Here are some rows, each followed by its group. Rows of different groups can look alike.
[ 19  19  15 -10 -21 -15  10  23  16 -13 -23 -15  14  24   5 -12 -20   0  17  18  -7 -17 -16  -1
  11  14] 0
[-23  20  26 -10 -32 -12  34  33 -15 -39 -18  33  26 -19 -28  16  40  17 -30 -38   3  34  12 -28
 -19  24] 1
[-19 -14   3  21  22   2 -18 -19   1  15  17  -1 -20 -16  -2  18  14  -5 -18 -18  -3  10  14  -2
 -13 -17] 0
[-14  -9 -23 -26 -14  16  31  19  -5 -23 -25 -15  -3   5  10  22  22   8 -19 -29 -19   9  25  28
  18  19] 2
[  8  30  39  25  -3 -13  19  40  29 -37 -48 -26  35  41  -3 -33  -9  33  37  -8 -45 -43 -21  13
  11  -6] 3
[ 20  15  19  11   7 -14 -22 -24  -7  17  27  19   9 -22 -22 -16  -8   4  14  26  17   5 -15 -23
 -27 -20] 2
[-27 -29 -25 -16 -12 -24 -30 -16  16  27  25  11   4   0  -6 -29 -31 -14  16  29  27   6  13  26
  35  28] 4
[ -6   6  13  17  10  -1  -8 -15  -8   2  12  14   9  -6 -19 -18  -1  14  19  12  -4 -10 -13 -10
  -2   3] 5
[  0  -4 -14 -27 -37 -46 -40 -19 -14   2  -6   3  31  41  42  21 -22 -40 -41 -37 -29 -22 -24 -24
 -18 -12] 6
[-18 -12   0  20  17   7 -11  -7  -5  15  16   1 -14 -13   0  13  10  -2 -16 -20   2   5  12  -2
 -16 -15] 0
[ 29  44  51  40  11 -35 -44 -34   3  34  40  23 -15 -35 -32 -13  16  25  16  -1   0   9   9  -7
 -23 -36] 2
[-24 -15   1   8   7   1 -10 -18 -13   3  17  24  11 -12 -24 -24  -8  16  17  12  -6 -14  -9   6
  18  27] 5
[ 26   1 -26 -24   8  31  18 -19 -24   6  26  18 -16 -26   2  27  14 -17 -14   7  21   8 -14 -16
   8  18] 3
[ 14  18  25  27  27  28  21  11   2 -11 -19 -20 -15  -5  -1   4  13  12  15  -1  -6  -4  -8   6
   4   4] 4
[ -1  15  12   2 -10  -5   8  13   0 -15  -9   6  11  -4 -11   2  10   5 -10 -11   0   7   5  -9
 -10   0] 1
[ 32  32  29  23   6 -12 -30 -27 -15  13  30  25   7 -18 -26 -23 -12  13  26  31  24   3 -21 -34
 -33 -28] 2
[-28 -16  -5   4  13  12   1 -15 -13   3  21  25   3 -30 -38 -20  22  39  34   8 -22 -35 -38 -30
 -13  13] 5
[ 19   9 -20 -37 -33   2  33  36  22 -25 -34 -23  19  30   6 -20 -19  13  28  18 -19 -34 -29   2
  32  37] 0
[ -8   5  18  14  -3  -7  -3   7  18   8  -5   3   1   9  -8 -11   1   3   1 -11 -24  -6  13  14
   9  -4] 3
[  6   6   4  -1  -2  -3  -6  -8 -10  -2   6   7   5   1 -10  -9  -3   8   3   5   2  -4  -6  -5
  -6  -7] 2
[ 10  -4  -9 -20 -29 -41 -42 -30 -14   8  15  17  21  24  28  12  -4 -26 -24 -36 -43 -37 -32 -13
  10  17] 6
[-11   9  23  24  18   0  -9  -9 -13  -4  10  18  11  -1 -16 -18  -9  18  27  21  -3 -24 -28 -20
   7  26] 5
[ -1  30  32  -4 -21   0  34  39  12 -12   6  38  27 -23 -37 -10  15 -16 -33 -33  -4  21   1 -29
 -25   9] 1
[ 45  19 -31 -47 -37  -1  33  35  27  -9 -25 -31 -18  11  29  28   7 -30 -36 -29  10  37  44  32
 -14 -39] 5
[ 38  42  46  38  13 -18 -30 -29 -15   7  27  27  15 -15 -27 -25  -9  20  33  28   5 -18 -31 -39
 -40 -39] 2
[-11 -16  -3  23  22   7  -9   6   8   5 -14 -22  -9  21  20  -5 -19 -10  17  20   1 -22 -28  -8
  17  17] 7
[ 13 -24 -28  11  39  47  27  -5  -2  19  29  -5 -41 -41 -12  25  19  -7  -5  29  45  39   9 -29
 -21  18] 8
[-28 -22  -8   5  15  27  22   4 -20 -27 -14  10  26  23   4 -21 -23  -9   4  19  15   8   5 -11
 -15 -21] 9
[  5   3   0   2  21  32   7 -25 -31  -5  23  25   3 -20 -20  -5   4   7  21  23   0 -28 -38 -26
  18  39] 5
[-27   9  36  41  31  -1 -34 -37 -29  17  39  43   7 -38 -47 -29  27  49  41   9 -38 -47 -45 -13
  35  51] 5
[  7  -6 -11   1  15   1 -18  -9  13  16   0 -22 -11  11  12 -10 -20   0  21  13 -11 -23  -6  21
  24   4] 1
[-45 -47 -36 -26 -14  14  43  46  32 -37 -52 -37  26  43  28 -13 -18   3   0 -25 -35 -16  28  39
  34  27] 2
[ 19  26  19 -15 -31 -29  14  32  32  -7 -31 -26  10  27  19  -8 -15  -5   4   0  -7  -2  12  25
  12 -10] 8
[-15 -17 -16 -13  -9 -19 -33 -39 -43 -37  -3  37  49  49  34  -8 -37 -43 -38 -34 -23 -12  -6 -16
 -12 -13] 6
[ 21  30  16  -8 -24 -17  10  23  14 -17 -23 -11  11  20  10  -7 -20  -5   3  17  13  -1 -11 -12
  -5  14] 0
[-40   8  41  31  -7 -24   0  30  27 -25 -44 -31  35  49  26 -39 -47 -22  31  39  23 -11 -23 -10
   9 -10] 8
[  5  -7 -20 -11  -4 -12 -22 -23 -11   2   6  11  12  20  11  -1 -12 -12  -7 -13 -25 -23 -10   5
   4  -7] 6
[-25 -18   6  27  24  -7 -35 -35 -26  12  16   0 -26 -24   9  34  31  19  -7  -3  17  30  27   2
 -27 -31] 0
[ 35   0 -22   7  37  51  45  27  15  11   5 -24 -42 -41 -23   7  16  12  27  45  51  36   2 -19
  -3  34] 6
[ 41  16 -44 -61 -53 -24  43  49  43  -2 -24 -29 -29 -29   1  34  42  15 -28 -38  -3  31  30 -23
 -49 -55] 5
[ 28  22  -3 -23 -29 -30 -14  18  34  30  13 -18 -34 -27  -5  20  30  26   3 -21 -29 -25 -12   9
  19  20] 9
[ 16  20  21  17   8  -4 -20 -20 -13   2  25  38  41  39  17 -24 -42 -48 -46 -46 -37 -23  -5  10
  17  16] 6
[  2  34  33  -2 -35 -36   5  34  28 -16 -32  -3  32  30 -19 -39 -26  27  36  15 -31 -30  12  40
  38   6] 8
[ 54  47  47  42  21 -30 -51 -48 -26  37  44  41  23  -7 -42 -51 -43  22  51  55  36 -27 -46 -51
 -52 -49] 2
[ 48  40  -3 -44 -43 -13  40  42   7 -44 -41   5  44  38 -17 -44 -34  20  41  33 -15 -41 -38  -1
  37  45] 0
[ -8 -40 -41  -7  32  36  -9 -36 -20  32  42   5 -43 -41  14  45  29 -32 -37  -5  39  39  -9 -47
 -45 -14] 8
[ 31  21 -12 -35 -41 -46 -28   7  28  15 -15 -28 -15  28  46  41  10 -41 -50 -46 -24  25  37  28
 -11 -41] 5
[  8 -20 -17  13  27  14 -27 -23  10  33  11 -27 -24  10  26  -4 -24  -3  25  18 -22 -27  -1  33
  30  -3] 1
[-25 -28 -24 -17 -18 -21 -27 -18   6  33  31  25  -2 -20 -21 -20 -14 -15  -6  10  31  35  34  27
  17   2] 4
[-27  -1  26  21   6  -3   3   2   4   8  23  27  -7 -31 -24  24  30  -8 -37 -38   9  33  28 -21
 -34 -21] 0
[ 13 -39 -46 -14  31  37  -6 -35 -25  30  36  -2 -40 -36  26  50  28 -39 -45 -15  42  43  17 -37
 -44 -16] 8
[-37 -39 -36 -16   5  25  30  29  14 -13 -27 -32 -13  13  31  27  15 -11 -24 -33 -29  -7  20  38
  40  39] 2
[ 17  21  26  23  11  -8 -25 -22  -8  16  26  18   0 -14 -20 -14   4   9  10  12  12   4  -8 -20
 -29 -25] 2
[-26 -26 -23 -31 -38 -47 -33   0  26  31  27  28  23  -3 -39 -43 -35  -2  23  26  31  34  44  42
  28   7] 4
[ 19  26  37  37  33  36  21   2 -11 -25 -32 -31 -14  12  28  29  29  12  -5 -18 -35 -35 -39 -33
 -25 -18] 4
[-23   3  25  30  15  -4 -24 -20   7  23  14  -7 -22 -12   4  17   6 -12 -16  -4  16  10   3 -19
 -26 -18] 0
[  5   2  -3  -2   7   9   1 -11  -6  10  10  -6 -18 -12  16  18  -7 -17  -7  14  21   4 -21 -20
   3  25] 3
[ 18  -1 -16 -20  -7   9   6   0   7  18   9 -22 -33 -14  29  38  12 -30 -35 -14  22  34  26   1
 -18 -20] 5
[ -4  -4   4   0   3  10  -1   0  -5   1   1   8  -3  -2 -10  -2   1   9   7   5  -5  -8  -2  -3
   5   9] 5
[-11 -12  12  12 -15 -30 -13  25  37  20 -29 -43 -22  22  39  23 -22 -35 -25  14  28  19  -6  -1
   9  14] 7
[-40 -15  28  38  28  15  20  25   1 -37 -42 -19  34  42   7 -29 -23  11  19  -2 -22  -4  10   1
 -31 -45] 3
[-9 -5 -4  0 -1  3  9  6 -1 -4 -2 -9 -5 -3  5 -1  6  0 -3 -1 -4  0  3 13 13 13] 2
[  8   6  -8 -10  -4   6  20  16   0 -23 -22   0  22  20   1 -22 -25  -7  16  22   5 -13 -17  -3
   6  12] 0
[ 47  47  30  -2 -30 -34 -32 -28 -33 -33 -15  20  30  15 -17 -33  -7  41  51  51  26 -19 -35 -33
 -18  -7] 2
[ -3   4   1  16  25  29   0 -28 -30  -3  30  31   6 -22 -19 -13   3   5  19  19  -3 -26 -35 -22
  18  34] 5
[  8 -23 -34 -18  17  30  16 -19 -21   7  23  20 -15 -30 -14  19  27   3 -16 -15  -2  15   9  -9
 -23 -18] 8
[-19 -18  -7   0  13  12   5  -6 -19 -21 -15  -2  16  15   9  -2  -7  -3   8  15  20   9   5  -2
 -10 -11] 9
[-40 -37   3  38  34   3 -37 -30   7  39  19 -20 -32 -10  22  26   3 -20 -14   1   8   4   2   2
  -6 -12] 0
[ 26  11 -18 -34 -19  25  36  16 -24 -33 -17  20  30   7 -24 -18   3  14   8  -3   5   7   3 -18
 -26 -11] 7
[-16 -22  -7  19  26  18 -12 -20 -21   4   9  14   5  -3 -20 -20  -5  21  27  10 -24 -32 -19  13
  28  21] 7
[ 34  32  17   8   6   6 -12 -28 -26   0  29  35   3 -30 -34 -10  13  12   4   9  25  24  -4 -36
 -44 -34] 2
[-14 -18 -14  -6   9  23  31  23  19  -5 -22 -19 -19  -4   2  10  12   3   1  -8  -3   9  20  27
  21  23] 2
[-10 -27 -28   3  20  23  -6 -28 -18  11  22  -6 -27 -24  14  28  21  -3 -20   4  26  21   5 -27
 -24   3] 8
[-44 -25  25  42  31 -17 -38 -27  18  36  22 -21 -36 -14  30  32   9 -28 -25  -3  28  24   6 -20
 -28 -17] 0
[ 20  16   2  -7 -20 -25 -15  -8  -4   0  -6 -11 -13 -16   2  21  25  25  12  -3  -9 -10   1  11
  17  20] 9
[  0  26  36  20   1  17  38  38  13 -21 -12   9  -7 -33 -39  -2  34  30  10  15  31  34  25  -6
 -13  11] 6
[ 48   3 -50 -49   4  46  22 -43 -52   7  47  38 -35 -40  25  48  18 -46 -43   9  40   3 -44 -45
   9  44] 3
[ 23   8  -9 -19 -18   2  11  20  16   3 -12 -23  -7   8  21  21  -3 -20 -20 -11  16  21  17   3
  -9 -19] 5
[-11  -8   0  19  25  13  -5 -20 -16   2  12   8   4  -6 -15 -15  -2  10  25  13  -8 -24 -21  -9
  15  18] 5
[ 33  38  35  24  -4 -28 -29 -21  -5  20  27  24  10 -19 -28 -25  -4  18  26  25   2  -7 -20 -27
 -23 -15] 2
[-33 -27  20  45  39  20 -19 -18   2  24  18  -5 -13  -9 -19 -24 -18  19  37  38   8 -33 -35  -8
  30  39] 5
[ 40  26 -17 -38 -33 -14  28  33  22 -11 -27 -21  -7   6  20  24   9 -18 -32 -26   9  37  37  18
 -27 -38] 5
[ 16  29  38  43  36  36  27   7 -15 -37 -39 -31  -8  25  35  35  34  18 -10 -34 -45 -41 -40 -33
 -25 -19] 4
[-28 -35 -28 -20 -17 -26 -24   4  41  50  44  28  10  -4 -27 -43 -52 -41  -3  30  32  16  18  30
  35  30] 4
[-28 -18  -3  15  10 -11 -20 -16  -4  18  22  10 -14 -22 -10  11  13  -7 -15  -9   5  18  28  17
  -5 -17] 0
[  8   1  -4  -5 -11  -7   2  12  14   7  -8 -15 -16   6  12  11   7 -12 -20 -19   8  20  24  12
 -16 -24] 5
[ -5   0  -1   2  12  14  14  11  12   3  -4  -8 -11  -8  -6  -1   1  13  10  11   9   9  17  17
  10  10] 6
[ -7  29  30   4 -21   9  37  37  15  -9  10  34  22 -26 -39 -14  16 -16 -35 -36  -5  21  -1 -27
 -23   5] 1
[-35 -18  21  35  35  26  -4 -10   4  26  24  -7 -39 -40 -14  29  33  11 -19 -12  27  38  33  15
 -27 -27] 0
[ -4 -11 -12 -10  -9 -11 -23 -21 -18  -4   7  11  12  11  16   9  -9 -14 -16 -19 -19 -16 -16 -10
  -5   6] 6
Which 4 groups are nearest to each row below, nearest first, going by the distance to the group's nearest row?
[ 27  18  -8 -31 -27  -8  15  18   2  -8  -6   7  10  -3 -11   1  14   1 -18 -18   8  28  29  15
 -17 -21] -> 5 1 7 2
[-1  1  5  3  2  4  2 11  4  5 -1 -5 -1 -4 -2 -5  4  5  9  7  8  2  5  4  7  5] -> 5 2 6 1
[-25 -11  28  46  38  27 -13 -22 -13  16   7 -22 -38 -22  27  47  39  -6 -35 -36 -13  13  12 -26
 -40 -39] -> 0 8 5 4
[-14 -30 -17  18  24  15 -20 -19  -3   9  12  -5 -20 -10   3  16  13  -6 -15  -9  12  19  12 -11
 -27 -17] -> 0 8 5 9
Which 5 groups are nearest to each row below, nearest first, going by the distance to the centre of the group?
[ 19   3  -6  -2   2  -5 -14  -1  11  18   7 -15 -11  -2  11   2   3   8  14   3 -20 -17 -14  16
  22  18] -> 9 5 4 7 3
Which 4 groups are nearest to each row below, nearest first, going by the distance to the centre of the group?
[ 30  -1 -28 -29  -6  26  23  -4 -17  -7  12   5 -17  -9   3  17  -3 -17  -1  20  25  -3 -35 -33
   5  31] -> 3 8 5 7
[  9  -8 -18 -20   1  16   9  -1  -8  10   7  -1 -20 -16   8  22  10  -6  -5   6   8  -5 -16 -13
   4  16] -> 8 5 3 9
[ 18  19  11 -11 -13  -6  10  18   2  -8 -16  -6   7  11   1 -15  -7   7  17  11 -10 -20 -14  10
  18  21] -> 7 9 3 5
[ 21 -25 -28  22  42  28 -25 -34   0  29  -3 -32 -11  40  39 -18 -46 -27  26  31 -16 -30   2  45
  41  10] -> 7 4 3 6
[-34 -30  18  39  31 -22 -40 -17  36  43  -1 -42 -33  26  44  13 -37 -38   7  37  24 -19 -33  -9
  22  25] -> 7 4 0 8
[ 24  16  16   8   3 -14 -27 -27 -11  23  30  22  -4 -28 -27 -16   3  10  23  28  26  -3 -29 -42
 -41 -31] -> 2 5 0 8
[ -9 -12 -11   6  18  21  -5 -23 -16  12  20   9 -20 -22  -2  23  18  -9 -19 -14  10  15  10  -2
  -7 -10] -> 8 0 5 3
[  6  33  31   3 -24 -18  16  21   0 -28 -19  12  27   5 -21 -17   5  14   1 -11  -9   3   6   7
   9   7] -> 1 9 2 5
[-22  -7  22  20  -6 -19 -16  18  29   5 -21 -24   2  13   2 -10   3  10  -5 -21 -19  15  36  28
 -12 -36] -> 0 4 9 1
Which 5 groups are nearest to each row below, nearest first, going by the average distance to the group's rows?
[-44 -31  -5  20  20   5  -8   6  17  13 -11 -26 -23 -10  16  32  25  -6 -28 -37 -22  16  39  37
  14 -12] -> 0 9 1 7 5
[ 33  19 -19 -33 -27   9  34  31   5 -34 -34   1  35  34  -5 -32 -32   4  30  32   0 -30 -35  -9
  21  32] -> 7 9 1 3 0
[-17 -18  -8   5   9  17  19  15  -2 -17 -23 -16  -4  19  23  15   0 -17 -21 -20 -10   6  23  36
  32  26] -> 9 7 1 0 6
Which 4 groups are nearest to each row below, nearest first, going by the average distance to the group's rows?
[  5 -45 -46   7  43  36 -27 -40  -5  40  30 -26 -37   7  34  19 -28 -26  12  27  15 -18 -17   8
  12  -5] -> 7 9 0 8
[-10  -4  11  18  11  -1 -12 -11   0   3  -7 -14  -3  13  13   3 -14 -13   9  16   5  -9  -1  10
  17  15] -> 7 9 0 1
[-22  23  39  15 -24 -32   8  35  30 -30 -43 -13  43  41 -17 -44 -29  28  38   6 -36 -29  20  40
  24 -22] -> 9 7 1 3
